In the data rows, the value 128 means zero.
Some points:
[161 130 109 145 149 128 104 172 184 153 104 149 125 129 109 130 115  94
 116 142 115 138 119 179 157  83 166 123 148 192  95 144  74 150 185  99
 120 146 130 125 146  99 129 150 171 130 172 163]
[ 97 113 113 145 104 129 194  85  93 154 127  88 137 173 193 132 163  83
 155 138 180 182 147 169 135 135  92  92 102 122 144  50  96  98 124  73
 136 109 131 133 130 109 137 137 105 125  94  72]
[145 123 108 124 122 145 108 107  82  60  51  97 133 181 109  91  91 136
 142 147 113 139 102 146 178 105 110  80 130 112 153 147 148 109 103 133
  90 165 177 124  96 120 104  78  43 119 138 159]
[110 111 138 129 106 162 137  95 117 169  84 213 125 134 144 135 129 135
 112 125 173 135 177 128 157 130  78 150 143  87 153 109  97 134 160 140
  55  95 149 155 117  95 157 173 146 121 133  98]
[146  28 112 142 158 133 100 155 116 116  90 146 100 141  99 111  83 143
  76 143 152 106 130  77 166 145 148 101 136 107 108 143 122 118  92 123
 198 121 178 135 128 107 115 121 105 107 152 145]
[231 120 140 147 145 156 134 168 141 150 128  81 116 116 108  97 190  83
 172  75 133 121 144 100 126 138 133 105 125 142 148 170 133 144  75  99
  99 130 137  85  92 101 157 122 117 148 156 174]
[127  85 129 173 109 148 181 126 138 137 109 156 117 125 140 173 121 141
  96  80  66 128 123 119 184  88 150  73 127 154 143 129 206 137 101 165
 158 147 130 178 101 146   9 165  33  99  91 159]
[169 148 122  63 148 103 109 108 150 144 141 140 165 172 143 144 154  94
 101 140 106 113 182 144 150 144 109 144 155 110 151 163 140 126  91  92
 151 174 126  78 210 149 121 111 138 100 134  78]
[165 126 159 165  82 157  92 161 144 142 125  60 127 196 122 146  77 145
 121 124 106 121  88 155 182  78 149 111 111 110 118 180 133 177 134  86
 165  75 143  73 105  80 154 152 127 117  94 111]
[133 154 178 168 100 104  99 122  64  95 130 171  89 162 142 156 143 171
 150 126 189 122 131  99 125 118  95 148 126 185 142 103  65 151 167 154
 127  94 105 120 149 175 114 114 146  54 106 159]
[149 154 137  98 132 191  90 130 114  78 126 120  81  84 186 172 121 103
  93  80 138 156  75 179 112 164 117 168 144 160  86 112 142 166  64 118
 138 128  88 131 126 106 140 108 137 180 103  95]
[140  71 109 105 109 122 129 125 112 166 113  98 170  76 130  88  54  93
  92 129  83 134 124  92  51 102 123 158  87 188 149 141 151 110 165 146
  93 147  93 106 127 115 110 155 171 133 102  85]
[101  92 135  79 154 147 165 145 167  70 101 146 141 147 189 124 127 163
 164 125 104 166 138  91 159  88 134  68  56 130  87 152 121 114 113 165
 168 172 153 110  95 130 147 111 106 198 121 134]
[129  92 155 137 187 153  90 155 114 118  96  63 155 150 121 125  75 104
 123 129 128 115 156  97 110 157 186 140 163 187 144 179  98  91  83 113
 161 125 147 159  40 123 146 123 135 116 108 158]
[168 114 146 145 137  70 111 173  91 121 118 128 123 167 113 159 111 124
 185 140  99  95  93 135 102 166 109 129  94  79 123 149 123 122 158 169
 107 193 107 197 167 100  93 159 138 150 112  93]
[ 97 135 134  90  83  87  53 133 173 182 179 167  87 153 100  59 112 131
 144 120  80 158 123 148 121 178 118 158 112 123  69 108 154 126  71 102
 121 124 100 136 106 145 111 133 139 120 119 137]
[136 148  96 121 115  83 164 149 131 109 139 123 112 132  99 108 119 108
 138 128  90 160 156 178 129 156 145 159  83 141 114 150 120 207 140 161
 149 167 142 156  90 167 147 123 147  91  98  90]
[117 118 142  92 145 141 163 112 152 114 190 127 121 105 125 137  80 108
 129 150 130 162  76 171 119 142 110 159 214 109 123  91 108 142 104 106
 138 144 208 119 136 100  96  85 150 103 121 177]
[132 147 159  94  92 140  96  77 174 122 103 117 104 118 116 145 169 125
 129 138  74 133 145 138  58 123 123 154 154 134 216  95 154 186 121 129
 195 122 167 173 151  60  98 124 120 167 130 132]
[129 105 171  67 149 101 121 102 119 148 175 112  98 112  70 117 160 118
 121 133 142  93 114  73 124 117 142 148 108 120  78 151 143 157 158  99
  97 174  94  98 151  79  79 112  86 119 114  66]
[147 158 140 144 183 124  91  95 129  54 151 105 100  89  79 101 103 132
 158  81 115 178 177 158  88 153 117  87 191 109 110 114 126 128 119 126
 118 165  95 107 150 159 148 179 176 146 103  85]
[118  97 106 140 155 111 120 219 161 173 120 124  71 119  88 182 127  91
 127  88 107 151  76 119 164  96 155 138 153 116 205 116 161 120 137 131
 120 131 107  97 134 112 181 125 137 129 131 154]
[ 88 132 131 140 149 119 163 139 127 134 139 126 132 152 142 177 121 142
 160 159 116 147 152 157  72  85 139 188 130 103 106 192 114 100 159 122
  99  47 117 106 120 166 164 111 109  97 248 116]
[158 173 100  93 128  91 124 111 118 144 154 173 162 122  99  90 127 116
 153  55 133 111  90  98 130 127 147 106 109 119 141 153 109 133 101 153
 129 110 155 159 165 118 105  66 125 124 109  39]
[137 221 173 131 162 150 124 186 101 174 126 143 128  91 110 157  84 148
 121 172 127 131  95 137 115 100 128  69 140 122 169 128  93 136 123 125
 163 143 129  94 119 109 202 125  99 144 169 156]
[179 166  95 109 109 120 126 170 125 159 155 150 125 176 130 160  88 128
 130 166 148 127 133 117  86  75 154 100 200 168 124 126 150 150 177 134
 131 118 105  95  87 142 157 158 145 190 163 147]
[155 158 105 153 145 133  84 102 157 191 125  88 139 138 136 145 181 197
 100 140 120 146 115 106 155 118  92 181 139 137 134 113  82  85 201 162
 142  56 126 120 126 195  77 130 106 142 112 137]
[ 80  83 111 129 140 112 103 155 105 147 137 112 116 100 101 133 170 188
 158 181 110 116 108 143 110 138 101 105 164 146 140 142 187 138  98 164
 116 149 158 140 127 110 107 109 185 128  93  25]
[115 162 118 181  95 158 152 193 138 111 121 129  97 161 181 125 202 143
  75 111 118  96 103 101  54 174 134 140 158 117  57 102  99  90 170 123
  69 174 128  68 132 171 190  99 103 119 195 103]
[ 90 114  84  84 117 158 129 132 123 105 156 136  78 123 185  84 134 132
  84 145 140  67 163 156 146  68 149  87  66  98 165 215  96 110  90 139
 141 171 135 166 132 174  74 158  76 150  91 175]
[ 84 129 100 126 130 231 210  83 133 141  97 104 177 159  76 109 161 105
 157 146 196 138 141 141  96 182 113 179  96  86  82 106 152 102 107 164
 132 171  88 120 183 131 127 117 137 119  96 169]
[ 94  97 148 137  70 121 120 102 120  89  71 139 124  91 153 114 106 117
 148 127 128 163 111  38 143 100 149  85 174 133 100 202 169 128  96  89
 145 140 112 192 152 197 121 144 116 132  96 181]
[144  72 167 117 107 103 208 132 211  96 140 142 211 101 130  80 162 115
 105 141 217 145 112 185  72 142 147  98  67 115 162  76 146  74 148 103
 126 105  55 188 109 124 150  81 127 108 113 131]
[103  86 147 165 134 101 132 120 151  94 133 118 138  99  83 133  98 146
 148 110 148 107 143 144 154 150 124 104 111 171 114 150 124 127  97  98
 107 179 178  97 118 148 160 140  71 205 135 184]
[104 200 110 131 127 141 114 183  90 117 126 113 196 136 165 120 139 197
 133 111 127 138 126  86 111 103 176 188 127 108 147  75 141 140 149  97
  74  96 198 159 160 149 122 172 127  92 165 127]
[ 90 184 108 149 151  97 161 132 138  96 110 160 154 125 100 154 162 117
 110 168  81  71 109  97  93  66  89 158  96 109  84  69  41 128 101 125
  92  78  89  94  96 164 146 140 134 118 165 141]
[150 103 116  83  97  89 152  69  86 130 124 150 143 109 147 123 171 155
 141 146 148  87 136 155 157 150 140 148 144 145 126  76 105  99 156 177
 142  66 128 147 155  73 199 191 121  88 128 144]
[105 170 106 179 168 126  96 141  90 157 141 150 144 103 142 143 154 165
  74 122 112 109 199  95 122 133 100 115 135 120 100 102 160 144 210 108
  82  68 127 175 167 110 150  78 144 133  85 185]
[107 153 153 142  98 149 174 128 137  86 125 119  92 109 154  98 130 137
 144 101 170 104 167 116 170 225  96 147 132 109 128 107 124  82 161 115
 127  58  69  89 154 101  83 133 147 153 125 128]
[106 177 112 132 119  77 142  50 102 135 171 127 139 114  93 135 135 125
  92  97 123 140  90 132 130 140 103 102 105 130 131 165 189 105 115 135
 164 143 160 129  96 138 121 143 220 139 144 115]
[109 102 147 190 113 127 115  91  73 131 141 159 159  83 167 109 133  43
 168 172 179 120 173 127 174 157 163 154 100 102 139  67 151  92 134 177
 162 102 129  77 132 148 120 105 145 136 122 127]
[132 124 101  94 152 138  96  40 183 165 183 107 125 103 158 155  94 134
 133 125 112 103 116 145 188 138 124 128 119 121 169 115 129 200 117 139
 127 151  82 164 100 128 108 117 163  87 187 120]
Along one direction, these points spread out more than along any other. Take the direction at right angles to it along which they spread out most. Go by this last direction. For each point below, how far along it does it lie, from 0 to 99? 50 is the average, and the first point above lies past it. One standard deviation of the points above along it is 16.
[127  85 129 173 109 148 181 126 138 137 109 156 117 125 140 173 121 141
  96  80  66 128 123 119 184  88 150  73 127 154 143 129 206 137 101 165
 158 147 130 178 101 146   9 165  33  99  91 159] 40
[132 147 159  94  92 140  96  77 174 122 103 117 104 118 116 145 169 125
 129 138  74 133 145 138  58 123 123 154 154 134 216  95 154 186 121 129
 195 122 167 173 151  60  98 124 120 167 130 132] 44
[137 221 173 131 162 150 124 186 101 174 126 143 128  91 110 157  84 148
 121 172 127 131  95 137 115 100 128  69 140 122 169 128  93 136 123 125
 163 143 129  94 119 109 202 125  99 144 169 156] 82
[118  97 106 140 155 111 120 219 161 173 120 124  71 119  88 182 127  91
 127  88 107 151  76 119 164  96 155 138 153 116 205 116 161 120 137 131
 120 131 107  97 134 112 181 125 137 129 131 154] 73
[103  86 147 165 134 101 132 120 151  94 133 118 138  99  83 133  98 146
 148 110 148 107 143 144 154 150 124 104 111 171 114 150 124 127  97  98
 107 179 178  97 118 148 160 140  71 205 135 184] 53
[168 114 146 145 137  70 111 173  91 121 118 128 123 167 113 159 111 124
 185 140  99  95  93 135 102 166 109 129  94  79 123 149 123 122 158 169
 107 193 107 197 167 100  93 159 138 150 112  93] 45
[161 130 109 145 149 128 104 172 184 153 104 149 125 129 109 130 115  94
 116 142 115 138 119 179 157  83 166 123 148 192  95 144  74 150 185  99
 120 146 130 125 146  99 129 150 171 130 172 163] 76
[105 170 106 179 168 126  96 141  90 157 141 150 144 103 142 143 154 165
  74 122 112 109 199  95 122 133 100 115 135 120 100 102 160 144 210 108
  82  68 127 175 167 110 150  78 144 133  85 185] 58
[140  71 109 105 109 122 129 125 112 166 113  98 170  76 130  88  54  93
  92 129  83 134 124  92  51 102 123 158  87 188 149 141 151 110 165 146
  93 147  93 106 127 115 110 155 171 133 102  85] 45
[106 177 112 132 119  77 142  50 102 135 171 127 139 114  93 135 135 125
  92  97 123 140  90 132 130 140 103 102 105 130 131 165 189 105 115 135
 164 143 160 129  96 138 121 143 220 139 144 115] 39
